Families of rows that turns and mirrors carry onto each other, the same ones carrying the whole set onto itself: the rest of each named row's family, in list order
4 families of 8 rows
Fas: [ 11  -6  13 -17  -6 -11   7  -7  -1   8   2   1  -2   5  -5  11   0   4]
dof: [ -1  -8  -8 -11 -12  -9  -1  13   4   0  11  -3   3  17   9  -1   0   8]
saka: [  0 -10   1  13 -15   9  13  10  21  -2   9   6  13  12  -2 -13  13  14]
Foveg: [  1  -7  27   7 -14  13  15 -11  13   0  -1   0  17  20  -9   1   3  18]
Gor: [  0  -1  16 -19  -8 -12   4   1   8  27  -3  12   5  12  -9   7   4   2]
doger: [ 12  -2  23 -17  -9  -5   6 -10   1   1   7  -1  10   5  -8  13   1   9]
firu: [ 10  -2  -3  10 -21  -4   3   9  18  16   9  -9   9  18   0 -20   7  10]
Vero: [ -1   3  30 -15 -11   3  -2   1  17  18   1   5   5  12  -4  15   1  -1]
Gep: [  3  -6  30   0 -13   6   8 -12  10   1   2   0   1  12 -21   1  11  10]
zila: [ -2  -8  26 -20 -11  -7   0  -4   5  17  -7   3   8  17  -7   6  -5  -3]
kitid: [  9  -2  -9 -15 -16 -18   7  12   4   7   7   2   5  12  -1  -1   6   8]
Gav: [ -9 -15   3  -7 -13  -8   2  17  19   8   1   9   8  12  11  -7  11  -2]
kanav: [ -6  -9  -1 -14 -25  -1   1  16  17   8  -2  10  11  14   8 -14   1   2]
lete: [  5  -3  28   5 -15   7  13 -17  18   9  -2   2  15   3 -13  -2   5  12]
Per: [ -9  -8   8   7 -18  10   5   2  27  -1   3  -3  16  12   1 -16   6  19]
Nizuk: [  8   7  29   3 -12   8   2  -1  15  23   0  -5   9  18 -20  -2  -3   5]
foz: [  1   5  -3  16 -18   8   7  15  18   8   8  -3  14  11  -6 -13   9   9]
latu: [-10  -8  -3 -15 -12 -10  -4  19  14  12   6   4   6  20   6  -5   7   8]
sov: [  8   7  16 -16  -5   2   6 -16   2   4   3   6   8  19  -5  11   0   9]
bul: [  4   5   7  19 -16   4   7  11  18   6   8  -7  17  24   3 -11  -1  14]
bof: [  5   4 -13  -6 -19 -10   6   9   3   3   6  -3   8  15   8  -5   4   7]
vanon: [  4  -8  27   0 -13   5  10 -16  10   2   6   5  14  12 -16   5   2  21]
sek: [  2   5  22   4 -15   6  10  -6   8  25   8  -1  13  20 -22   7   3   3]
bem: [ 10  -5  -4  -3 -16 -11  -2  13   5  -3   7  -1  20  16  11  -4   6   4]
Vagak: [ -6 -17   0 -13  -9 -12   2  17  11  11   3  10   6   7   0  -5   3  -5]
dif: [  1  10  27   9 -17  12   4  -1  16  15  -5 -11  17  17 -13  -2   1   9]
lora: [  1   4  26 -19  -9  -1   5   1  10  25  -2  11   9  17 -12   2  -3   0]
leviv: [  3   2  -6  19 -20  -2   6  11  10   9   8  -7  13  20   2  -9   1   7]
bez: [ -8 -17   2   7 -20   3   5   6  25   1   0   2   9  14   1 -16  15  14]
Puv: [ 13   8  28  12 -13   4  13  -9  14  18  -1   2  14  14 -13  -2   0   7]
zun: [  8  -2  21 -20 -16 -13   4  -8  -1  10  -1  -1   9  18  -7  12  -2   9]
Zanob: [ -7 -17   5  13 -20  -5   3   4  15   2  10   8  11   8   3 -18   6  13]

Which other rows belong to the same family as lete? dof, saka, zila, foz, latu, Puv, zun
Which other rows belong to the same family as Gor? Fas, Foveg, kitid, Per, bul, Vagak, dif
Which other rows belong to the same family as lora? doger, Gav, Nizuk, bof, vanon, leviv, bez

Families of rows that turns and mirrors carry onto each other, the same ones carrying the whole set onto itself: the rest of each named row's family, in list order
4 families of 4 rows
bedi: [ -1 -24 -29  11   8  -1  12   0   6 -15  10 -11  19]
zaf: [-15  -4  -9   8  11  16   0 -14   2   5  16  -7 -12]
Gara: [ -5  -4 -10   5  11  19   0 -15  -2  10  15  -2  -7]
kani: [  2 -15 -21   8   1 -10   9 -18 -10  -1  20  -5   4]
kas: [-10  -6 -16   4  11  20  -7 -11   3  10  13   1  -7]
Tinu: [ -6 -20  -6  16   8  20  -8   3  12 -12   4  -9  -6]
kema: [ -9 -14 -15  15   4  20  -3   8  16 -11   0  -9  -1]
nuf: [ -3 -22 -13  17   6  23   0   6  16  -8   3 -12  -4]
nosa: [ -8 -14 -13  10   9  22  -2   9  17  -7   3 -10  -2]
bik: [  2 -14 -21   4   1  -7   4 -21  -7   4  17   1   9]
Difub: [  4 -19 -31   3   1  -8   2 -15  -5   2  20   1   4]
gafuf: [  1 -32 -23  18   3  -3   8  -7   5 -18  11 -12  13]
Konis: [  0 -33 -24  20   7  -1  10  -2   5 -15   9 -13  12]
vur: [-10  -3 -15   2   8  19  -6 -16   3   7  15   0  -5]
noku: [  5 -17 -19   3   5  -8   8 -18  -8   3  22  -5   3]
Zaro: [ -3 -27 -25  16   0  -1  11  -2  11 -14   5 -13  16]

Which other rows belong to the same family as bedi? zaf, Tinu, Difub
Which other rows belong to the same family as vur? kema, Konis, noku
Which other rows belong to the same family as kas? kani, nosa, gafuf

Families of rows that turns and mirrors carry onto each other, the same ones carrying the whole set onto itself: the rest of each named row's family, in list order
5 families of 8 rows
bibi: [  5  -9   1  -5  -7   6  -1   9 -10  25  -4  11   2   5  -1   5 -19 -11
  -9  10]
gome: [ -2 -13   0  -3   6  13   7   8  -7  17 -23   5   3  -1   5  -4  -4 -14
  -8  15]
vas: [ -3 -19  -9 -19  12   6   8   3 -10  16 -12   9   2   1   1   5   7 -14
  -1   2]
zub: [ 13 -12   3 -12  -9   9   1   7  -8  18  -6   6   6   2   5  11 -16 -12
 -10   6]
vibu: [ -5   1 -11 -16   2  17  -6  -7   6 -15 -17  -3 -22   0 -16  -7 -14  -6
  -7   0]
dilil: [ -8  -7 -11  -9   4  12  -7  -5   3 -19 -18  -2 -15  -6 -16  -6 -14  -3
  -2   1]
busog: [  0 -12  -5 -22   6  12  10   1  -8  23 -15  11   1  -5  -1   6   4 -12
  -8   3]
gom: [ -1 -11 -11 -22  14  10  13   2  -8  20 -15  10   1  -3 -10   0   4 -14
   1   7]
fune: [ -2   3  -8  -5   3  13  -9   0   5 -16 -10  -2 -17  -2 -22  -7 -15  -4
  -5   4]
bure: [ -2  14   3 -26   7  19  -8   4   5  -6   0   7 -15   4  -3  -3 -28   2
   0   1]
Pon: [  2  13  -8 -21  15   4  -4  -3   6 -19  -7   6 -14  -3  -4  -8 -23  -2
   1   4]
Rako: [ 13  -8 -13 -27   4   0   0   1 -16  18  -2   2   7   3   2   9 -10 -14
  -4   3]
gemir: [  6  -7 -15 -24  10  -1  -2   6 -17  25   2   8   2   5  -5   3 -11 -12
  -2   5]
lun: [  0  -9  -1 -10   3   7   4   2 -10  20 -19   8   4   0  12   1  -4 -15
 -12  13]
pino: [ -2  10  -9 -10   0  16 -10  -6  -2 -13 -12  -2 -21  -6  -1 -10 -24  -3
   6   7]
Zemol: [  1  11   0 -20   4  18  -7   2   4 -10  -1   7 -19  -7  -5  -3 -27   5
   5   0]
voge: [ -3   4  -6  -8  12  12  -5  -8   6 -13 -16  -3 -19  -6 -20  -8 -18  -6
   3   3]
dudeb: [  4  -6 -12 -25   8  -1   0  -1 -17  24  -6   9   4   2   5   4  -4 -15
  -7   6]
lono: [  0  14   2 -15  10  12 -10  -1   3  -5   1   3 -15  -2 -11  -5 -32  -1
   8   3]
kipe: [ -3  16   1 -20  11  21  -6   6   3  -7   4   4 -13  -2 -11  -6 -21   3
   8   5]
Lok: [ -2 -16  -4 -26  10  12   9   3  -9  19 -15  12   6  -4   0   5   0 -14
   5  -1]
tibu: [  5 -11  -1 -14  -5   6   0   5 -11  26  -6  12   2   0   2  10 -10 -10
 -15   4]
pumu: [ -7  11  -5 -15  -4  23 -11  -6  -3  -7 -12  -2 -21   3  -1 -10 -24  -5
   4   8]
vom: [ -5   9   2 -23   8  14 -10   5   1  -8   4   8  -8  -3  -2  -2 -31   5
   8   2]
vubi: [  1  10  -6 -19  22   5  -6  -3   6 -13  -5   1 -14  -3 -17  -6 -23  -3
   3   1]
rop: [  5 -12   0 -12   2  15   8   4  -8  13 -23   0   7  -2  12   2  -4 -15
  -6  12]
Sevi: [  1 -16   1 -10  -2   6  -2   8 -13  21  -2  10   4   6  10   8 -10 -12
  -5   5]
Fot: [  3 -13 -11 -24   4   2  -5   1 -20  22  -5   7   6   3   3   4 -10 -16
   2  -1]
zek: [  0  14  -4 -15  18   6  -2  -1   9 -18  -7   6  -9   2 -13  -9 -18  -5
   0   9]
Sosu: [  2 -14  -8 -22   7  -2   2   3 -14  20   1  13   4   7   3   8  -4 -13
   1   2]
gusuf: [ -5 -18   0  -6   0  10   6   3 -10  16 -16   9   3   2   8   3   0 -15
  -3   9]
zod: [  0   2 -10 -14   4  13  -4  -4   7 -19 -13   2 -21  -8 -15  -5 -17   0
  -2  -1]
nuv: [ -4   5  -8 -23  18  -1  -2  -4   8 -19  -6  10  -6  -1 -12  -5 -20  -3
   3   2]
zupa: [  5 -19   1 -10  -7   4  -3   6 -10  19 -10  11   5   4   0   8 -16 -15
  -8   0]
tofon: [ -4  12  -8  -9  -2  19 -13  -4  -6  -8  -5  -3 -18  -1 -11 -11 -22  -5
   9   9]
mit: [-10   3  -4  -7  -7  20 -12  -6  -6  -9 -10   0 -15  -5  -2  -8 -27  -3
  10   8]
Lera: [  0  11  -8 -26  15   3  -3  -5   9 -17  -9   6 -12   8 -11  -6 -20  -6
  -5   3]
Loril: [ -1 -17   2 -10   8   8   4   5  -7  13 -23   9  10   0  11   0  -6 -17
  -7   6]
zev: [  6 -13 -10 -27   8  14  13   0  -9  16 -15   3   4  -5  -3   7   4 -13
   0   3]
seno: [ -4   8   0  -5   5  19 -12  -3   0  -7 -10  -5 -19  -6  -9  -9 -28  -3
   6   6]

Which other rows belong to the same family as Sosu? vas, voge, lono, vubi, Sevi, gusuf, seno
Which other rows belong to the same family as gom? bibi, gome, dilil, gemir, vom, nuv, mit
Which other rows belong to the same family as Lera? zub, vibu, bure, Rako, pumu, rop, zev
Which other rows belong to the same family as Lok? fune, kipe, Fot, zek, zupa, tofon, Loril

Families of rows that turns and mirrors carry onto each other, the same ones carrying the whole set onto itself: the rest of each named row's family, in list order
5 families of 6 rows
Lifan: [-6  1 11 -8 -7  2 -3 19]
Rikup: [-16 -13  -8  -9  -2  -4   2   3]
rofip: [-11 -13  -2  -2  10   2   0 -11]
vedu: [ 0 -4 19  4 -1 10 -4  6]
Tup: [ 1 -9 18  0 -5  4  1 12]
fev: [-2 -4 14 -7 -5 -8 13 13]
sodu: [  9  -2  16  -2 -10   2   6  -2]
sus: [-19  11   2   3   3  14   9  -5]
vave: [-13  15   4  11   6   9   4   1]
giget: [-16  14   5   6  -6  10   0  -7]
ser: [ -7  -6  -5 -19   3  -8   3  -4]
Vugo: [ 2 -1 11  3 -9 -2 -6 13]
Durok: [ -4  14   1   3   9   7   8 -11]
besu: [  4  -3  16 -11 -10   0   4  10]
Zugi: [-16  19   5  -1   3   9  11   1]
Tubob: [-2 18 -1 -4 -4 14  5 -3]
nif: [10  5 14 -5 -3 -2  3  8]
raka: [-7  8  2 -2 12 14 16 -4]
veri: [-12  -9 -13  -6  -4  -2  -1  -5]
Vonu: [-12 -13  -8 -10   5  -2   9  -5]
naro: [ -1   0  17  -2 -13   6  -1  11]
buv: [-21  13   2   0   6   1  15   0]
sevib: [ -8  14   6   0   1  15  10 -10]
dut: [-16 -14  -9   3   2   1   6   4]
sep: [-15  -5 -12  -1   4  -8   0   4]
bibur: [-11  18  -2  -5   2  11   8  -7]
Nele: [ 2 -1 19 -3 -4  2 10 13]
rorod: [ -3 -10  -7  -7   9 -10   6  -2]
Zil: [ -5  -7 -13  -9 -10  -3  -2   2]
Teg: [ -8 -16  -5  -6   1  -4   0  -7]

Which other rows belong to the same family as buv? rofip, vedu, fev, Tubob, Zil
Which other rows belong to the same family as Vonu? Rikup, sus, besu, naro, sevib
Which other rows belong to the same family as Tup? Zugi, veri, bibur, Nele, Teg

